0: [181  85 119 133 126 123 110 124 108 231   0  76  59 127 151 175  93 183 150  83 146  56 224 123 134  28]
1: [135 162 137  95 117 120 106 140 128 110 208 100 137 122 108 133 129 138 137 118 128 141 115 135 140 160]
2: [138 174 138  95 130 126 139 120 128 107 181 103 138 125 132 132 142 134 128 138 128 217 123 162 131 147]
3: [117 132 131 128 126 133 110 127 143 108 133 157 144 136 134  94 110 118 111 115 116  96 103 128 121 141]
4: [114  87 120 145 131 122 116 122 115 175  71  95 112 125 136  83  86 143 129  98 144  64 158 122 128   1]
5: [149 133 125 130 129 133 122 128 138 152 119 102  99 129 129 143 118 155 131 106 142  96 158 116 125  92]
6: [134 125 122 145 133 122 174 133 131 110 122 121 124 135 131 133 114 121 132 151 135 188 125  88 107 150]
7: [136 137 117 138 128 121 179 125 128 107 121  95 129 126 132 126 152 119 134 164 134 216 127 133 113 152]
8: [133 124 122 147 133 122 178 133 131 108 122 122 125 135 130 132 114 119 132 154 135 194 123  86 106 152]
9: [138 172 138 102 124 127 126 129 133 106 181 105 131 130 129 129 142 137 127 131 126 188 121 158 130 142]
10: [131 190 141  85 131 123 137 124 118 113 189  95 146 121 125 128 150 123 135 153 135 255 116 194 136 151]
11: [136 136 119 141 131 124 175 128 130 108 121 114 127 130 131 122 126 126 128 154 138 193 123 105 112 146]
12: [ 57  90 141 152 150 121 218 139 118 114 125 255 115 134 129 255  77 105 132 181 161 138 104  12  75 170]
13: [146 109 124 137 123 128 117 119 130 144  76 116 134 129 138 106 111 141 122 101 120  88 159 122 122  53]
14: [134 126 121 141 130 123 174 130 130 107 120 111 131 132 131 127 131 125 131 159 132 191 116 104 112 151]
15: [144 127 131 128 128 132 118 127 141 107 133 127 125 134 131 121 114 122 119 123 129  99 124 118 123 144]
16: [127 135 127 125 128 137 119 130 141 107 134 142 125 134 137 123 113 127 119 119 127 101 124 120 118 147]
17: [140 167 128 112 127 130 144 123 133 108 151 104 129 128 130 130 158 135 132 142 128 201 124 163 124 136]
18: [104 115 132 127 126 137  96 131 129 123 110 161 174 135 139  62 102 120 105 100  94  83 108 126 131  84]
19: [130 135 112 143 138 118 220 128 118 108 106  92 131 126 130 112 145 115 137 184 149 255 105 118 106 167]
20: [125 187 131 104 117 133  91 129 116 115 234 106 147 107  88 136 255 116 150 179 120 212 109 242 203 167]
21: [129 150 114 136 136 116 207 119 122 115 112  99 129 124 125 120 148 117 136 180 138 255 114 135 110 161]
22: [130 112 123 132 135 127 121 124 128 158  97  97 110 130 130  79 100 145 135 102 142  81 144 118 126  23]
23: [133 137 128 131 126 138 113 130 143 107 127 146 151 134 137 100 112 127 109 108 102 104 119 126 124 113]
24: [147  86 123 107 118 116 101 130 116 237  56  79  38 125 141 166  72 190 168  90 163  54 211 113 138 108]
25: [149 127 122 130 128 128 121 127 140 160 109  99  97 132 128 145 115 155 132 104 144  97 168 114 118  70]
26: [147 136 125 132 131 131 120 121 129 118 135 103 126 135 125  70 114 140 125 113 126 104 127 121 133  68]
27: [158 116 138  95 125 124 107 137 123 160 106 102  84 123 142 142  92 160 140 104 141 101 145 114 122 156]
28: [ 80 108 126 154 133 125 130 132 122 115 123 204 128 123 127 158  99 108 111 144 136 117 128  87 113 175]
29: [153 128 124 134 130 131 122 124 139 143  94 101 108 135 138 137 114 148 129 103 131  97 162 118 121  73]
30: [146 152 123 123 128 142 127 124 137 108 138 104 129 128 127 128 205 134 135 147 124 171 122 171 148 140]
31: [114 121 129 130 131 131 104 125 132 114 122 135 148 134 139  81 106 119 114 110 107  85 110 126 122 115]
32: [127 185 141  88 131 124 133 125 118 113 186 104 148 122 125 125 147 122 132 151 132 248 114 190 135 152]
33: [139 163 131 117 129 127 156 123 134 105 140 109 128 128 133 134 151 134 132 146 127 203 120 154 123 140]
34: [127 134 127 125 128 137 119 131 141 107 134 144 125 134 136 124 113 126 119 120 128 101 124 120 118 150]
35: [123  99 124 147 125 121 115 124 124 169  53 114 127 125 140 106  97 136 131  94 131  73 160 133 121  19]
36: [135 162 132 119 120 132 106 139 126 110 255 104 145 122  85 138 179 116 130 126 113 110 108 130 173 158]
37: [139 175 133 103 128 124 134 123 131 106 181 100 135 122 125 131 159 132 128 140 124 202 125 169 135 146]
38: [138 134 119 142 131 125 172 128 131 110 120 114 125 130 132 123 120 127 127 149 138 184 125 100 110 141]
39: [102 119 127 145 128 123 131 131 134 113 124 175 125 134 129 148 105 111 121 140 131 118 128  97 121 163]
40: [172 104 136 114 128 123 106 124 122 173  88  96  65 124 134 147  93 167 141  95 141  89 165 119 120 127]
41: [140 159 125 127 132 124 180 120 131 111 130 101 127 127 131 122 145 132 136 160 131 226 123 137 117 140]
42: [141 170 132 112 125 127 120 131 135 104 189 105 133 128 120 130 161 130 127 136 119 161 122 153 140 144]
43: [154 117 134 128 131 150 220 138 134 104 130 173 125 130 125 255 191 120 149 149 134 144 114  74  74 147]
44: [ 43  88 147 148 128 120  80 133 122 115 139 227 169 123 131  52  77  79  84 114  96  61  76 145 144 199]
45: [150  94 135 138 120 148 109 131 122 114 106 113 128 131 126 157 157 107 144 155 136  75 106 116 146 172]
46: [ 20  86 143 144 137 122  90 137 121 122 128 255 138 125 128 131  75  88  99 140 130  72 119 117 112 216]
47: [138 132 126 132 128 130 137 131 143 108 134 131 120 133 133 137 117 127 124 132 130 132 125 102 116 134]
48: [130 155 132 107 128 121 111 139 130 121 205 107 133 121 107 136 125 137 133 123 131 125 117 126 135 153]
49: [ 70 117 125 145 123 130  83 128 133 113 132 225 178 124 132  88  99 104  99 116  98  76  85 138 131 170]
50: [153 112 123 132 130 132 119 126 131 184  76  94  77 129 131 153 105 160 137  95 148  83 182 120 118  61]
51: [116 114 120 141 126 135  95 131 135 143  84 153 174 130 137  69 115 112 109  96  83  76 130 129 138  73]
52: [134 125 123 144 133 122 173 133 130 111 123 120 123 134 131 133 113 121 133 151 135 189 124  87 108 152]
53: [151 143 131 109 127 127 116 129 136 120 145 104 114 130 132 133 114 146 128 108 127 125 128 120 123 141]
54: [153 126 125 129 128 132 118 124 139 156  98 101  94 130 138 141 113 156 132 101 141  96 168 116 123  83]
55: [120 126 130 130 123 129 113 125 137 115 118 140 147 131 136  74 109 120 114 104 104  94 112 129 127 105]
56: [135 164 134  99 127 125 113 133 127 109 204 104 139 124 114 137 134 135 130 127 125 151 115 140 139 159]
57: [144 114 128 128 126 125 114 135 129 117 121 130 126 131 128 113 110 116 122 132 137  81 119 120 126 168]
58: [114 101 126 153 128 119 170 133 112 114 110 140 125 127 129 151  95 103 128 167 142 159 127  80 100 167]
59: [130 111 121 144 123 127 122 127 127 172  60 105 105 130 134 137  96 147 131  99 132  80 174 113 129  29]
60: [116 107 133 134 125 129 126 126 120 113 125 155 129 135 135  58  95 104 115 125 126  89 104 120 124 150]
61: [143 132 124 132 128 129 121 127 141 155 127 101 106 134 124 142 114 153 128 105 141 102 155 118 123  61]
62: [151 124 124 132 125 130 123 125 142 148  98 102  98 131 137 140 114 153 128 106 133  99 164 116 117  74]
63: [ 67  90 142 133 117 130  71 129 113 124  99 199 193 129 138  27  91  85 101  95  79  50  69 138 132 134]
64: [143 131 124 132 129 129 120 127 138 152 127 101 108 134 124 133 113 150 128 106 140 101 152 118 126  65]
65: [134 187 141  94 131 123 124 124 131 111 210 102 142 124 119 131 160 135 133 144 130 200 125 166 141 153]
66: [132 156 132 107 128 122 113 138 133 115 199 108 132 122 111 131 127 136 131 123 128 128 115 127 134 149]
67: [121 190 125 110 128 124 161 119 112 115 156  93 149 117 113 125 229 128 141 184 126 255 113 229 149 158]
68: [135 107 133 130 124 122 107 122 118 104 125 128 132 132 125  39  98 111 118 124 128  83 105 121 133 144]
69: [ 92 122 134 137 129 128 120 132 135 114 133 209 125 135 133 153 101 116 113 130 127 101 126 110 115 159]
70: [134 128 123 144 133 122 176 133 130 108 125 121 126 135 130 132 116 120 132 154 135 196 123  91 108 151]
71: [144 149 124 123 128 141 126 124 136 109 137 104 129 129 128 120 197 133 134 145 124 165 120 168 147 136]
72: [137 178 124 112 130 120 171 122 127 109 149  95 138 124 129 129 166 132 138 165 131 253 112 178 133 148]

[ 69  95 142 129 118 128  72 129 112 125 111 192 191 128 135  34  93  88 104  97  83  55  71 137 134 139] 63 49 44 18 31
[150 141 131 109 128 126 116 128 132 123 149 102 113 130 130 122 110 147 129 109 130 122 126 119 126 132] 53 15 47 16 34
[116 108 137 154 127 124 255 138 129 113 123 255 123 136 128 255 123 125 140 161 140 180 116   0  49 146] 12 43 58 28 8
[147 115 134 130 132 148 218 138 133 105 130 184 125 130 125 255 185 119 147 150 135 144 114  71  74 149] 43 58 6 8 52
[153  95 143 118 124 166 167 129 109 120 113 155 129 132 127 255 208 110 153 157 130 101 106  92 109 164] 43 45 39 47 58
[135 113 120 144 121 127 120 126 127 172  59  90 105 129 134 126 100 147 131  99 131  86 175 119 131  29] 59 35 50 13 4
[134 134 128 135 131 128 144 131 135 109 137 130 121 130 132 136 113 129 126 135 135 144 121  96 112 144] 47 38 6 52 16
[ 47  90 145 148 128 120  84 133 123 115 138 224 166 124 131  58  78  81  86 116  99  65  79 142 143 197] 44 49 63 46 60
[137 115 118 134 129 126 111 122 130 191  88  90  79 127 133 153 101 172 143  95 155  82 186 111 127  53] 50 25 54 59 62
[132  85 125 155 133 111 166 125 107 121 111 131 130 131 131 148 105 102 139 171 152 150 113  78 106 183] 58 52 6 8 70
[119 131 131 129 126 133 111 126 143 110 129 154 143 135 135  97 110 120 112 114 115  96 107 128 121 137] 3 23 31 16 34
[ 71  81 148 133 132 112 109 131 110 122 118 238 133 129 132 125  79  87 109 141 127  51 120 127 120 207] 46 69 28 49 44
[125  98 124 147 124 121 113 123 124 173  48 109 128 124 140 103  98 138 131  90 131  68 163 136 122   9] 35 4 59 13 22
[180  80 115 138 123 122  92 121 104 210   0  77  70 118 141 159  82 163 150  83 146  40 197 119 135  71] 0 24 50 59 40
[ 72  81 147 133 131 113 109 131 110 122 117 235 133 128 132 127  80  86 110 142 128  52 120 125 121 206] 46 69 28 49 44
[175  72 116 155 125 121 103 122 119 229   0  89  81 129 143 149  89 164 145  71 130  57 233 124 123  17] 0 50 59 24 35
[143 114 128 137 122 135 109 125 130 134  73 126 151 127 139 112 114 127 125 104  97  92 137 131 130  86] 13 51 55 23 29
[115 115 121 140 127 131  95 130 135 144  84 154 173 131 138  61 103 112 106  92  84  73 131 128 135  63] 51 18 55 31 13
[129 108 123 132 123 124 112 129 126 110 125 150 127 128 133  98 104 108 118 124 133  76 120 123 128 178] 57 60 34 15 16
[ 93 118 134 138 129 127 122 132 133 115 131 208 125 135 133 156 101 114 116 134 130 102 126 109 115 161] 69 39 28 34 16
[160 119 139  93 125 124 108 137 123 160 108  97  84 123 142 142  93 161 141 105 141 107 145 115 122 155] 27 40 53 5 54
[137 106 133 130 124 122 108 122 117 107 123 124 129 131 125  42  97 113 120 124 130  83 108 120 132 140] 68 60 31 55 57
[115 116 120 140 127 132  94 131 136 144  83 158 176 131 138  64 103 111 105  91  80  74 132 128 134  66] 51 18 55 31 23
[137 138 118 137 128 122 175 126 129 107 128  96 129 126 130 127 156 118 134 163 133 209 127 133 117 151] 7 41 14 11 33
[154  93 144 117 124 167 169 129 107 120 113 159 129 132 127 255 208 109 154 157 131  99 106  89 107 166] 43 45 39 47 58
[140 141 129 122 129 129 118 134 138 136 168 104 119 129 115 140 118 145 131 111 134  99 139 112 127 128] 53 66 15 48 5
[145 132 126 130 128 131 121 128 138 152 119 108 100 129 129 143 114 154 130 106 142  96 158 116 124  93] 5 54 25 64 62
[146 127 131 128 128 132 118 127 141 106 133 126 124 134 131 125 114 122 119 124 130 100 125 117 123 147] 15 16 34 57 47
[136 106 134 130 124 122 107 122 116 104 125 126 131 132 124  35  96 110 119 125 129  82 104 121 133 144] 68 60 31 55 3
[141 168 132 113 125 127 120 131 136 107 185 106 131 128 120 130 158 131 127 134 120 157 124 151 139 140] 42 9 56 37 66
[118 189 141  84 125 119 102 137 121 103 253  92 152 115  95 135 188 133 144 147 124 189 104 178 159 175] 65 56 42 37 36
[153  95 143 118 124 165 168 129 108 120 113 157 129 132 127 255 204 110 153 156 131 101 106  90 108 165] 43 45 39 47 58
[147 135 125 132 131 131 122 122 130 117 135 103 126 135 125  74 116 139 126 115 126 107 126 121 132  72] 26 55 64 23 31
[100 103 134 138 122 113 103 120 124 112 127 172 129 135 134  63  95  98 106 123 119  74  97 125 127 178] 60 68 3 31 57
[153 120 133 129 131 148 218 137 133 104 129 168 126 130 125 255 190 120 148 151 134 152 115  80  77 148] 43 6 8 58 52
[ 90 121 134 138 129 127 121 132 134 114 132 213 124 135 134 156 100 115 114 131 128 101 127 109 115 161] 69 28 39 34 16
[146 132 137  95 129 118 108 131 123 132 158 101 106 123 132 132 103 149 134 111 135 127 123 119 132 160] 53 66 48 27 15
[142 136 126 133 129 132 142 130 140 108 139 126 122 132 134 137 119 125 125 136 134 140 125 107 116 140] 47 15 16 34 53
[136 184 141  95 131 123 124 124 131 112 205 102 140 124 120 132 157 136 133 141 130 194 126 163 140 151] 65 37 9 2 42
[ 33  81 125 159 133 104 110 146 108 124 122 249 144 135 136 152  78  83 117 155 137  92 109  99 120 205] 46 28 69 39 49
[105 165 127 115 115 153  70 127  91 118 218  87 149 104  90 129 255 113 155 214 117 233  95 255 255 193] 20 67 10 32 65
[ 57  89 141 151 151 121 214 138 118 118 122 255 114 133 130 255  76 108 132 176 161 131 106  15  77 158] 12 28 58 43 69
[114 115 120 141 127 131 103 131 133 142  84 156 174 131 137  68 104 110 108  98  85  86 130 124 132  72] 51 18 55 31 23
